The rows of Z fall into a few groups, and each row is roughly a mix of its group's hidden directions; some rows fit no group.
Z, 113 rows:
[[ 10 -20 -14 -21  27  26 -13   4  38  -3]
 [ -4   7 -26 -25   7  -5 -49  -5  16  -1]
 [-18 -17  25  -6 -11  19   5  38  25 -15]
 [ 29   4  -8  -6 -28 -11  25 -35 -11  13]
 [-37   0   3  16 -28  -8  -1 -33 -15  17]
 [ -5  28 -17 -14 -15  25  23 -31  11  19]
 [ -8 -10  34 -32 -39   2  -6   5  15  -1]
 [-11  -3 -28  12  -4 -32  36 -14  -8 -22]
 [ 31  12 -12  24 -16  17  12  18  23 -27]
 [ 28 -18  16   3  -6 -15  11 -47 -12   1]
 [ 10 -21 -14 -36 -13  12  -5   4  39  14]
 [ 33 -28   4  -2  20 -31  -6 -28  -1   4]
 [-21   7 -17 -30 -36  15  12   1  27  -8]
 [ 25 -41 -10  -4  26   4 -22 -19  -4  10]
 [ 32 -14   5   6  29 -22  32  10 -16  -8]
 [ 10 -32   2   7  30   1  -3  14  43   0]
 [-19  29   5  -2 -17  25   4  33  26 -11]
 [ 21  37   2  15   2  11  21  10 -11 -36]
 [ -5  -6 -28  28 -37  -7  -3 -26  15  12]
 [-18  -6  24   8  -9 -10  -5 -15  50  13]
 [-44   0  -3 -42 -11   6  -2 -11  -1   7]
 [-10  -3 -36  33 -15   9  17 -21 -24  -2]
 [ 29 -11  -5  21  13 -33  -7 -13 -32 -14]
 [-14 -18  21 -20  -1  16 -12 -10 -13  45]
 [ 12  27 -24  -2 -40  25 -13   7  13   9]
 [-21   7   8  22  -5  28  38  -6   8 -27]
 [ 30  -4 -23 -26   2   1 -20  38 -11  -1]
 [ 11 -28   8  30   3  25  25 -16 -24  -6]
 [ 28   7  35  -2 -22   8  17 -33   8 -10]
 [ 31  -6  -7 -18  28 -14 -30  23  19  -4]
 [-20 -54   0  -5   7  -9   1 -13   4 -22]
 [-34  21  -2 -20  22  -2   8   9 -38 -10]
 [ 12 -27   1  28  38 -15 -10  -2 -23   9]
 [ -5   7  16   9 -22  -5  46  21  16  19]
 [ 26  28 -15  -3   9   0  40 -26  10   0]
 [  4 -13 -11 -31  23   1 -18  40 -18   5]
 [-46   3  10 -21 -27   1   9  22   8   8]
 [-12  31  -2  40   3  -3   8  23   7 -28]
 [-11  -9  -9   7  -6 -14  -4 -42 -35  23]
 [  6  35  18 -13  -2   4  19 -12 -36 -24]
 [-24   6  16   9 -24 -31 -25  -5  27  15]
 [-34  -1   5  27 -15 -12 -26  10  32   6]
 [-39 -16 -28  11 -20  20  -8 -23   2  -2]
 [  2  -1 -15 -31 -15  -5 -23  43 -18  -4]
 [ 10 -17 -19   3  23   4 -15  44  24   4]
 [  9  21 -22 -35  10  23 -25  23   4 -10]
 [ 41   3 -13   7 -21 -25   0 -22 -24  -6]
 [ -3  22  31   1 -24  -2   6   8 -35 -27]
 [  0   3 -13  56   2   3  12  -9  22  -7]
 [ -2  46 -12 -11 -10  18  28  -6  22   3]
 [ -6  -8   2 -39  -5  -7  38 -26  15  -9]
 [  6  53 -20   0   1  -4  28  -4   1   3]
 [-10 -22   4  -9  19  16   1  35  40   0]
 [-24  20  -2  -2 -15  21  35 -15  22 -23]
 [-34 -16 -19 -17  18  18   7 -30  16 -15]
 [-11  21 -19 -18  -1  31 -29  32   5  -4]
 [ 16 -37 -14 -18  30  28  -8  -7   5  13]
 [  9   9 -32  -3  14 -18  -9 -31 -12 -34]
 [  4 -50  -4  23  17  11  -7 -23   4   9]
 [ 35   7  11 -25   7 -28  21 -27   3  -9]
 [-14  -8  -6  25   1  12 -36  39  -6  10]
 [-11  29   8  -7  22  19  34   8  22  22]
 [-41 -30  -8 -18  24  -3 -11  -9  -2 -18]
 [-29   0  -6  41 -32   0   9  -7 -17 -10]
 [ 36  24   1  22  21  26 -22   2   2  12]
 [-18  21   5 -36 -32  -3  22   7  18  -9]
 [ -5  31  41   2 -11  -2 -23   0 -19  21]
 [-16  10  11   9 -10 -30 -26  33 -10  27]
 [ -6   9 -19   5   0 -23  -4  15   5 -53]
 [-28   8  -7 -17   0  14  25 -19 -41  -8]
 [  4  -3  12 -59 -11   5  -4  -3 -16   5]
 [ -6  -1   9   5  26   8 -17  -1 -26  48]
 [ 20  -8  -8  14   8  33 -17 -34  -5  27]
 [  2 -20 -55   3  -6  22   8  11  -2   2]
 [ 15 -21  14  13 -35  25   9 -14  12  28]
 [-17  -6  34   3 -32 -12  -6 -24  27  11]
 [-25 -38  17  -2   4 -10 -31  21 -15   3]
 [ -5  24  20  35 -31  -9  18   5 -13 -19]
 [-21 -14 -12 -10  34 -31  13  20   3  23]
 [ 15  27  -3   6 -16 -23   7 -28 -22 -32]
 [ 16 -20 -20   2  29  18 -30  31  -2  -3]
 [ 28 -31  -5 -13  29 -16 -17 -19  20   5]
 [-14  12 -20  -5  40  -1   0  25 -32  -6]
 [-32 -31 -19  23  10  23  22  -7   3   6]
 [ -4  13 -12  12  48   6 -31   2 -18   6]
 [-10 -15   4  27  28  17  -8  -1 -13  42]
 [  7 -19   0 -35  -6   4 -16  24  38  12]
 [-30 -38   4  28 -10  21 -11   9  10  11]
 [ -9  40  17  18 -20 -18  -7  17  14 -23]
 [  7   8  22  45 -30 -12  -7  -2  -6 -18]
 [-16 -14   3  20  16  -9 -18  32  38   8]
 [ 12 -19 -29  25 -10  -3 -24 -28 -19 -16]
 [ 12 -18  20  33 -11 -27   9 -31 -14  -1]
 [-38  16  -6 -27 -23  20 -28   3   2   0]
 [-32  29 -12 -14 -20 -26 -13 -25   2   0]
 [-26 -21  26 -27  -4  -2  -4 -15  30  21]
 [-35 -22  -9   4  -7   6  40 -12  21  -1]
 [-24 -23  -8 -20  37 -20  -6 -11 -13 -21]
 [-31  -1   8 -10   9  -7  32  14  37  16]
 [-14 -22   4  38  30  20   2   9   7  23]
 [-17  18  17 -15  -3 -18  37  25 -10  23]
 [-32  11  25 -20 -16  -5   0  -1  41  -1]
 [  2  13 -12 -27  15  30  -3  39  19  -6]
 [ 37  40   3  -8  15  -8 -19  12  -7 -12]
 [ -6  29  -8  -9 -21 -30 -12 -32 -21  -9]
 [ 20 -20  19   2  35 -11 -22   2 -26  21]
 [ 13   5  -2  42  35   5 -15  15 -13  16]
 [-11  18  -7 -33  11   2  41 -23  15   0]
 [-10 -18 -13  46  -1  -4   5 -32  -9  15]
 [-39  17   3  17 -34  -1 -21 -10  19   1]
 [  1  18  18  -4 -12 -15  49 -17  11 -15]
 [-13 -41  -3  -2  10   3  -5 -31   1  34]
 [  3  33  13  -7 -15  -7  44   4 -21 -12]]

Here is one row of each group, with its name. Which group are the others in?
[ -8  35  -7 -13   9 -24   1  42   9 -10]  <20>
[ 10 -37  19 -31 -19 -16 -14 -15 -15   1]  <102>
[  0  12 -17  -3   8  27  37 -19 -29 -19]  <101>

[  8  -7 -10 -15 -10  -4  30 -46 -10  20]  <102>
[-34  21  16  20  -1 -37 -20  -6   1   9]  <101>
[ -7  36   0 -17 -37   6   1  20  19 -17]  <102>
[-20  16 -21 -32 -29  15  20 -18 -11  -9]  <101>
[ 20  25   1 -22   5 -12 -20  40 -14 -15]  <101>
[-12 -40  14 -13   2  28 -25 -18   4  15]  <102>
[ 20  18  16   4 -35  24 -10  -4 -35  -2]  <20>
[ 36 -21   7   0   0  11 -43   1 -14  14]  <20>
[-11 -10   8  34 -15 -33 -15 -31  13  -6]  <20>
[-11  16  22 -23  -1 -16  -1 -39  26  15]  <101>
[ 26   8 -15 -35  11  21   5 -22  14 -25]  <20>
